Each row of Y is roughly a mix of the hidden directions of one of a few groups; one row fits no group.
Y (88 x 17):
[[-14  10 -33 -11   0  -5 -16  19   1 -18 -30  -9  44  38  -7  23  -3]
 [ 37  16   6 -33  40  -7  13   4   7  -9 -17 -24 -25  14  23 -15  18]
 [ 22  12  15 -28  49 -12   1   5  17 -17  -7 -11 -21  43  15  -8   6]
 [ 17  -3  18  10 -14   4  26  12  -2  38  18  10 -48 -26  24 -15 -12]
 [ 17 -31  16  22 -44  10 -35 -31  18   2  -5  11  12 -14  13   2 -15]
 [-22  -3  -1 -21  14  14  20  -5   4 -18  -7  12 -38  14 -28 -26  45]
 [-38  -9   8  14   6  -2 -21   4  24 -21  19  30  14  45 -23   9  -7]
 [ -2 -27  11 -13  -1  17   9  11  50 -24 -27 -13  -3 -17  41   4   6]
 [  6  20   2   4  14 -16  15 -16 -48  25  37   3 -19 -18 -33  -5   0]
 [ 17  26 -36   7  -1  -7  24  41 -12  23   1  -3  33  25  12  16  -2]
 [-12 -10 -26  33 -27  36   8  -8 -14   4  14  -5  44  -1  -6  28  11]
 [-21  -7  -8 -15  12 -17  30 -19 -30  -7  10 -15  21 -35 -34  28   4]
 [ 20   4  16 -10  18   8  -4 -39  -2 -18   6  -1 -21 -15 -18 -40  43]
 [ -2   3  12 -19  38   4   4 -27  -6 -25  16 -12 -38 -20 -24 -17  32]
 [-13 -13  -4  24 -36   5 -45  17  25   3   3  23  -2  17   9  15 -34]
 [-35  17 -17   1   8  -2 -34  43  20 -16   1  19 -22  31 -11  -5  -8]
 [-32  -3 -10   8   4   2 -26  30  11  -6  28   8 -35  10  -6  35 -32]
 [-21 -12  21  18   5  -8 -13 -14 -12   7  22   7  12  40  -9  36 -42]
 [ 23   8 -21  -4  29   4  27  -3 -23   3  39 -28 -11 -18  -6  36  10]
 [ 14 -34  17  17 -36  13 -37 -39  17  -7  -2   2   7 -24   9   6 -12]
 [ 23  11  10  19 -11  14 -33  17  23  13   2  20 -28  32  27 -30  -7]
 [-13 -16  16  19  -1  16 -21 -10  -8   5  13  -7  -6  43  14  39 -41]
 [-15   2   7  15 -19   3 -43  14  25  -3   1  38 -26  29  -8 -29  -6]
 [-32 -14 -15  35 -41  18 -28  11  19  -5   9  24  25  -7  -8   9  -7]
 [ -1  20  -8 -18  47 -12   7 -19 -27 -23  17 -25   8 -13 -32   4  22]
 [-25  -3 -28 -12 -14 -15  24   9 -26   4 -20  -8  42   3 -21  37  -9]
 [ 22  -7 -18  32 -42   6 -25  15  11  21  12  16  19  15  18  23 -24]
 [ 13   4   5  18 -30 -11  24  19  -7  46  -4  27  17  32  17  -8 -20]
 [ 37  18 -22 -10  29   8  21 -15 -19  -9  16 -28   7 -18  -8   1  41]
 [-16   3  15  -1  33 -24 -12   4  22 -21  17  22  18  52 -18   5  -8]
 [ 13  27 -22  -5  35   7  -7   8  -4 -16  32  -1 -34   7 -24 -14  37]
 [ 25 -13  23 -13   6   2  30 -49 -17   0  -7 -19  11 -33   1 -14  24]
 [-17  -9  -2   7 -45  -4  -7   3  -9  17  -9  14 -16 -60 -10 -17 -10]
 [-13 -25 -11  -3 -34   3   6  34  33   3 -28   3   9  -2  32  25 -23]
 [ 14   4  26 -34  37 -14   8  -7  -6   0 -10 -13 -51  25   9 -10  -6]
 [ 17   4 -26  23 -10  16  18  -6 -17   7  12 -17  60  -9   4  24  12]
 [  6   7  14 -13  36  -6  43 -12 -27  12  30  -8 -37  -7 -15  -3  15]
 [-42 -16  -5  30 -17  16 -15  -2   9 -11  21  25  27  28 -23  20  -4]
 [  0  12   9  -2  33  -5  -9 -44 -26 -19  22  -7  10  -4 -39 -14  26]
 [ -8 -20 -11  18 -23  59 -16   1   6  -3  -8 -15 -26  18  26  18   2]
 [-24   9  10   7  -3  -2 -28  20  18   0   5  37 -37  33 -13 -32  -3]
 [-45   0  -6 -12  15   4 -42  14  23 -42 -12  -4 -19  -3 -13   3  -5]
 [ -1  -1 -10   2 -34  -1  20  -9 -31  24  -6  -3  -2 -62 -11 -11   7]
 [ -9 -10 -17  24 -53  18 -14   7  -1  14  -6   5   7 -52   5  -1  -5]
 [ 25   9  -5 -16  30  -2  48 -17 -29   4   9 -30   7 -21  -3   7  25]
 [-12 -26  25  -5  12   0  14 -43   4 -22  17  -6   0 -48 -18   2  16]
 [ 12  38 -19  -7  32   2 -13   2 -23 -10 -11 -15  17  46 -12 -17  22]
 [-34 -13  16 -18  29   3 -15 -15   5 -34  10 -14 -40 -25 -19  10  -1]
 [ 15  -5  11  14 -26  22 -14  16  32  11 -24  16 -12  30  40 -25  -3]
 [ -1 -22  33  17  -4   9 -36 -40  27 -24  19  18  -5 -10 -10 -18   7]
 [  2  -4  19  -2 -14 -23  11 -20 -43  35   3  -7 -11 -34  -5  10 -37]
 [  5  -5 -19  14 -33  21  24 -15 -37  23   0 -15  17 -44  -3  10  10]
 [ -8   3  -6 -25  29   6  -5 -19   2 -42 -21 -32  11 -30 -11  -7  31]
 [-35  -1  -9  -4  -4  -2  17  -1   5 -16   6  31   4  -5 -47 -25  40]
 [  8  33 -28  -8   9   3   3  24 -22   9 -30 -12  21  51   5  -7  10]
 [ -2  25 -21 -14  13  -4  33  -1 -47  11 -20 -17  29  21 -17  -2  19]
 [ -4 -26  17  23 -37   8 -38  -3  39  -1   2  31  -5   6  11  -3 -20]
 [-10   2  -4   1  -1  10 -23 -24  -2 -25 -26   1  47  42 -17 -11  21]
 [-18 -29  18  -2 -10  -5  34 -35 -15   4  14   2   5 -50 -21  12   3]
 [ 13  30  -4 -15  55   1 -10 -10 -10 -29   7 -26   0  12 -11 -14  29]
 [  8  10  -2  17 -25 -11  21  30  -6  43  -2  27  15  37  15  -4 -21]
 [ 25  11  23  23  -2  14 -29  -9   9  12  15  21 -31  23  13 -44   5]
 [ 17 -14   5  40 -31  19   7  -3   0  31  22  16  22  27  21  18 -16]
 [  1   9  -7 -28  39   0  30 -13 -18 -21  -7 -37   8 -27  -9   5  28]
 [ 23  11 -23  18   8  10 -13  19  30 -17   4  -8  54  17  22  12  12]
 [-55  -2  18 -23  17  -8 -14   8  15 -31 -34   2 -12   0 -11 -20  -4]
 [-22   0 -24  23 -23   4   5   4   4  -7  15  23  52 -17 -30   0  24]
 [-17   1  11 -24  -2 -24  24 -13 -23  10  -4  16 -30 -31 -36 -30  13]
 [ 10  11  12 -21  38  -4  40 -20 -23  -1  10 -12 -21 -12 -16 -22  33]
 [ 16  11  15   7  27  13 -45 -19  23 -31   8   1  -7  24   1 -31  20]
 [  2  -5  28 -14   4 -12 -29   8  14   4 -14  -1 -55   6  24  -7 -37]
 [ 29  26 -21  -8  33   9   3  -8  -9 -16  22 -11 -14  -3 -19 -18  49]
 [-15 -21 -11  15 -32  55 -14   0   3   1 -11  -9 -38   1  19  10   4]
 [  2 -11  11 -22  10  -4  34 -28 -14  -9 -29 -33  33 -34   9   5   9]
 [ -2  -9   5  20 -33 -14   1   7 -13  37  30  27 -26 -21  -8  11 -33]
 [ 22   2 -31  23 -24  28   7   3  -8   9  -1 -22  42 -27  22  16  12]
 [-32  27 -12 -12  20 -16  23  51  -6   9 -10  10  -4  34  -4  -4  -9]
 [ -2   8  -7 -24  31   5  34  -7  -1 -18  -2   1  -9  20 -24 -20  52]
 [ 27  11   7 -31  30  -9  39 -16 -30  10  -9 -25 -26  -4   1 -11  17]
 [ -1  32 -21  -1  12 -15   7  -6 -54  15   9  -3  19  22 -38   1   6]
 [-13  -7   0  23 -26   1 -48  23  38  -8   0  20   7  -2  16   4 -30]
 [ 15  38 -19  -1  20   4 -20  13 -14  -3 -17  -7  13  56   0 -19  14]
 [  5  -7  12  30 -39   8 -38  -3  13  17   1  36  -4  32   5 -20 -15]
 [  4 -21  -6  19 -43   8 -37  -3  20  -2 -16   2  34  -6  20  22 -25]
 [-20   3 -25   1  -4 -14 -39   5   3 -23  -5   4  40  27 -27  29 -13]
 [ -8   9 -21  13 -27  -2 -31  10  -8   5 -19  18  35  52 -13   5 -11]
 [ 38   8  -4 -19   5   7  25  -9 -27  18 -17 -36 -22 -29  24  -6   9]
 [  0  18 -21  -9   9   9 -14  13   3 -17 -38 -12  36  51   7  -5  15]]

Here is one row from each group, named. Which group is each of the other rows in?
[ 13  -3  17  -4  -7   8 -25 -35  15 -20 -24   8   5  -8  -7 -49  35] : L
[ -3 -16  -4   4 -28  -7  10  36  20  22   6  10 -26 -26  26  25 -35] : J
[ 14 -10  -8  24 -11  39 -21   3   5   3   0 -25   9  22  40  34 -20] : C

[ -2  24 -21 -24  39 -12  28   0 -35  -9   0 -31  15  -5 -21  11  18] : J
[ 22  13 -17  -9  31  16   5  15  30 -28  -7 -11  13  33  15  -8  39] : C
[-37 -13   1  18 -11  15 -35  13  36 -22   7  28  -2  33  -7   5  -6] : C
[-33  -6  20 -12   9 -25  22 -21 -29   7  14  23 -13   4 -48  -6   0] : C
[ -3 -31  14   7 -37   3 -16 -21  12  -2 -30  -6  37 -20  21  14 -25] : L
[-17   1 -13 -18   9 -10  43 -15 -40   1 -10 -19  31 -15 -27  18  14] : J
[ 12  12  22  -9  36 -37 -21  10  24 -12   7   6  12  37   9   4 -29] : C
[ 26  22 -24 -12  18  -9  28   7   6 -11  -3  -7  36 -16  -6 -20  46] : C
[  9  -3 -25  14 -39  26  15  -3 -20  17  -9 -14  10 -52   7  -1  16] : C
